A single turn carries every row of the set below to another of its rows. Some are shown first; where does it send the rows asked next?
vato: [ -3.5 -21.4  -0.6   0.7  16.0 -14.7   2.1   9.8 -40.9   3.9 -11.8  10.2
   8.0  -9.1 -11.8   8.4   3.3 -22.1  -7.2   7.3  -4.1  -2.5  -5.9   7.3
   3.4  -0.8]
mog: [ 18.5 -18.3  10.6 -17.0  -5.4  33.4  -2.0 -22.3   1.1  15.0 -14.1  11.8
  -4.1 -12.4  -7.8 -14.0   4.9  -8.5  -9.0  -0.7   1.7  -0.1  -6.0 -34.8
   3.0 -20.0]
par: [  0.1  -1.4  -1.6 -12.1  -2.2   6.9   4.2  25.9  -4.6 -40.8   1.3   2.7
   8.2  17.9 -14.0  11.3  16.9 -10.6 -17.7  -2.9   6.8 -13.9 -11.7   3.9
  -4.7 -14.4]
vir: [-11.1 -13.1  -2.8  -4.2  -0.7 -22.1  -9.7  28.6 -15.0  21.3 -18.0  -6.0
 -16.5 -15.4  -7.5  17.9   6.0  -8.5 -16.8  13.6  -9.4   6.7  -2.1 -18.2
  24.5  -1.6]
bule: [ 19.9  -8.2 -10.6  -9.5 -11.9   1.0  -2.4  34.1 -11.6  17.2 -14.2  -3.9
  -7.3 -10.9 -16.7  -4.3  -6.4  -7.6  -2.7  12.0  14.3 -28.6 -29.4 -18.4
  -4.8   7.5]
gabit: [  3.8   4.4  -8.4 -11.8 -11.7  -0.7   5.0 -21.2   7.2 -12.1  -9.1   4.4
  11.8  -3.4 -17.9   0.4 -33.9  -3.5  -2.4 -17.9 -18.1  -5.2  17.7  -9.1
   4.1   6.3]
tud: [  6.1  -6.8   6.1  -1.0   0.3  20.6   3.7 -12.8 -25.9  39.4  -4.0  14.7
 -15.5   5.4  -5.5  -1.0  -4.4  -0.1  28.8  -0.1  -7.0   5.7  -6.3 -27.9
   1.5 -13.5]
Nebe: [  6.6 -16.9  19.7   4.0  12.5  11.6  -3.0  -6.3  -2.5  31.7  -2.3  15.6
 -27.0  10.9   2.9   1.7   9.8   5.1  18.0   8.7   2.8  16.1 -15.1 -29.0
   6.3 -31.5]
matu: [ 16.0  -1.1  12.6   5.9  14.9 -14.2 -17.5 -14.4  14.5  23.2  -5.9  13.0
 -10.3  19.8  -1.6  -1.5   3.4   5.6  19.4  14.4   3.4  -0.7 -13.7 -27.5
   8.6 -21.2]
sise: [ 17.4 -13.0   2.3 -17.3   7.1  -9.4  -3.6  23.5 -18.3  -3.6  -1.6   7.7
  15.8  -3.9 -13.7   4.8  18.6 -20.2   4.6  10.5  -4.7 -23.3  -6.0  -1.0
 -14.9  -9.7]
pum: [-11.3   8.9  10.7  -3.7  -1.1  53.9  11.2   6.2  -1.0  -0.5   2.1  17.9
 -30.5   4.1 -10.0  -3.3 -14.1 -20.8 -16.0  -7.9  -5.6  -9.0   3.9  -3.2
  -4.8  -5.9]
zuga: [-10.0  30.3   1.7  19.3  -1.8  -1.7  -7.6  -9.4  14.1   2.5  12.9   2.6
 -13.6  10.2 -21.3  10.2  -5.5 -23.1  15.3  -7.9 -14.5  -1.1   8.6   4.5
  12.9  14.4]
fome: [ 16.0   5.2  -0.9  -0.5   5.3  -6.2 -10.4 -23.5  -9.6  32.6  -5.9  11.0
  -2.1  14.9  -8.7  -2.3 -11.9   1.8  30.1   6.5  -4.5 -10.3  -1.0 -24.5
   2.3  -1.1]
labol: [  7.1  12.5   4.7  -6.0   7.1 -11.4   1.2 -34.6   4.4   7.7 -16.1   5.4
   1.6 -18.2 -12.9  -6.3   9.8 -18.0   7.6  10.8  12.5   4.8   4.8 -30.3
  10.0 -14.5]
Vos: [ -3.4   7.2  15.7  14.3   5.7  37.6   1.0  16.0  15.1  15.0  20.5   8.8
 -29.2  15.9  -5.3 -14.3  -7.7 -10.9 -19.2 -15.9  -4.6   3.2 -25.4  -5.9
   4.6 -20.7]
Dor: [-15.9  -7.2  -2.1 -30.9  -4.8  18.5  19.8  21.0   2.1 -18.9  24.2  -6.1
   6.3   1.9 -17.7  12.9  18.0  -6.6 -11.7 -13.9  12.6 -11.3 -24.2  -8.2
   4.5 -12.3]
naf: [-20.9  11.2  20.3  16.6   3.8  17.2  -0.3  -3.6  21.8  -5.7  -6.4  12.0
 -28.7   2.0   9.1  -0.5  -1.0 -16.3 -30.5  -0.8   2.8   4.4 -10.8   1.6
   0.8 -20.4]
kur: [  2.0  -4.5  -3.4 -20.3   6.6 -20.6  -3.2  31.0  -6.0  27.7  -2.9  -9.2
  -8.0  -9.6 -18.7  -2.0  -7.5  -3.7 -17.0  10.2  10.2 -15.3 -21.7 -27.0
  25.1   2.5]
vis: [-10.8  -2.7   2.1 -19.3  -8.1  25.6  33.4  -2.7  -8.9   5.7   2.7   2.0
  -3.3 -16.4  -5.5  -7.0 -27.6  -3.3  -7.4 -24.3 -13.0  14.9   2.7 -16.3
  -2.7 -19.3]
limi: [ -9.0  26.6   2.7 -16.4  -3.5  23.3   7.8  -9.7  16.9   6.3  14.6   7.8
 -12.5   3.8 -26.3   2.4 -17.4 -25.8  -0.2 -10.3  -4.3 -27.7   8.7 -10.6
   5.0  15.7]
keru: [-33.5  -5.6  -9.9 -17.5  -9.4   0.5  15.2  -1.9 -13.7  -5.5  13.9 -11.8
  13.5  -3.2 -10.9  11.7   5.1  -5.5 -17.8 -22.4   2.7  -7.8 -21.7   1.4
   8.9   0.9]
zomel: [-19.3   0.9 -13.8   0.9  -2.4  -7.3   3.7   0.1 -18.0 -29.8  -4.0  -3.7
  17.8  10.4  -6.7   8.4   3.2  -6.9 -23.0  -8.9   0.6  -7.0  -5.7  14.5
   5.2  -2.5]
kibis: [  6.2 -18.6  -9.2   7.4 -19.3   3.2  -7.8  32.3 -17.0  11.3 -29.1   0.9
 -15.2 -19.9  -7.8  15.8  11.5 -10.3   0.4  12.8  -2.1  -5.3  -7.6  -9.3
  -4.7   3.7]
Fuv: [ -1.9   3.9 -13.0   0.2 -33.3  16.6  -9.9  33.2  -8.3   0.5  -9.4   2.5
 -12.8  17.0 -18.9  23.0  -4.8   9.3  -2.8   4.5  -2.0   4.2  -8.8   8.4
   6.8  14.5]
zeloz: [ 13.6  -1.0   7.2  -0.4   0.0 -13.4   1.1 -11.5  38.9 -35.2  -9.3  12.7
  -1.8  -1.4 -18.2   6.1 -14.6 -10.2  -1.5   1.2   7.1   3.2  -8.5  -8.6
   3.4 -12.9]
Zapef: [-17.6  10.1  -5.4  -6.9 -20.1   2.0   0.4  39.0  -8.4  15.5  -4.4  -4.4
 -13.5  14.5  -2.4  18.3  -2.4  13.4 -23.5   3.1  -8.6  18.5  -8.2   3.4
  18.0  -4.8]
nisit: [ 12.4  -7.0   2.4 -17.0   0.6  13.7   5.9 -37.4  -3.9  11.2 -11.0  13.4
  -2.5 -14.4 -24.6  -8.3  -4.5 -16.8   4.9   4.0  12.9   0.1   0.0 -35.0
  17.6   0.8]
Dol: [ -1.8  26.2   8.8  28.2  -0.4   3.2  -9.7   6.7  33.9  -1.7  10.0   4.8
 -18.2  12.5  -1.9  -4.3   5.2 -18.8   1.7  -3.1  -2.8  -0.2 -18.9   1.8
  -8.8 -16.4]
Gatid: [-13.0  25.3  -5.6 -11.5  -7.7 -12.9   9.7  38.8   4.3  13.5   7.7  -7.1
 -11.0  11.0 -13.7   9.0  -8.0  12.4 -14.0   9.5  17.3   6.5 -30.5  -3.6
  17.5  -2.0]
Kide: [-13.8 -37.9   5.8  -7.7   9.5 -13.2   4.1   6.2 -19.3  21.4  11.4   2.9
   9.1 -16.9  -8.1   9.5   8.1 -13.3 -16.8  -6.0   1.3  -4.7 -31.5  -3.3
  12.8  -1.4]
selas: [  1.9  18.3 -15.3  -4.2 -24.5   1.2   1.6  35.0   2.6   1.7   1.7  -0.8
 -10.8  13.9 -28.0  13.7  -9.8   5.3   4.0   9.7  21.1  -7.9 -31.2   1.9
   6.2  16.4]
Sofu: [-13.2   8.2   4.4   1.9   6.7  32.9   3.9  -0.9  -3.9  20.5  24.4   6.2
 -25.1  15.3 -25.1  -3.2 -17.5 -17.2  -3.2 -22.1 -17.4   3.9   3.3  -6.7
  23.8   9.6]
pugus: [ -9.4  24.5  -0.9  -1.6   2.2 -29.7  18.6   1.3  14.4  12.8  10.0  -2.7
 -14.0  -5.3 -13.5   6.9 -24.2   5.7  29.4 -12.6  -2.0  16.1  -9.7 -14.1
   4.7  -6.6]
setav: [ 14.9   4.8  12.5  -4.9  -0.1   5.5  -2.9 -21.2   7.6  10.6 -21.6   5.5
  -1.4 -16.6   3.6 -14.5  18.4 -10.6  -6.6  10.1   5.0   7.1   0.6 -29.1
  -3.0 -33.4]
vagom: [ -6.1  -5.7  15.8  -7.1   2.8  10.9  31.4   4.2  21.1 -14.7   2.8   8.8
 -19.0 -14.9  -7.1  -1.1  -7.0  -6.8  -5.7  -7.0  12.4  19.0 -21.4 -19.0
  -1.5 -38.3]
poko: [  8.3 -27.2   6.7 -24.4   4.8  -9.6  -2.8  22.6   3.6  13.8  17.2  -1.2
  12.0 -11.0 -10.4   6.1  18.2  -9.8  -3.2   0.6   3.3 -20.5 -32.3 -12.5
  -4.6 -10.1]
gigid: [ 21.1 -19.6   7.4   0.6  -0.9  26.5  -5.2  17.2   8.3  -2.6  -8.1  19.2
 -23.4  22.0  -7.0   3.9 -28.3  13.6  -2.4 -14.9 -13.8  13.3 -11.7  -8.0
  -1.7 -16.8]
pes: [ -1.1  10.3   5.1  12.6  -2.1 -15.9  -2.4   7.6  16.5   9.8  -9.9   2.3
  -8.9   7.6  15.2  -0.6 -22.7  15.2  -4.7 -13.0 -17.8  19.3  -8.2  -4.0
 -12.4 -30.7]
Ninin: [-21.6  29.6  11.0   5.0   1.6 -10.1  -3.9 -16.5  40.0   2.6   8.8   1.4
 -10.9   0.8  -3.2   6.1  -6.3 -19.2 -15.3  -3.6   2.9 -13.8  -6.0  -4.9
  11.1   0.6]
fivup: [ 10.0  -5.7  -3.4 -13.8   0.1  13.5  16.4   6.2   3.3   0.6  11.9  15.0
 -27.6   8.3 -34.2  11.5 -33.1   0.7  29.4 -15.7   2.9   6.8 -11.0 -16.3
  15.2   5.3]

kibis turns into vato
Dol turns into pum
And these:
Fuv turns into zomel
setav turns into tud
zeloz turns into gigid

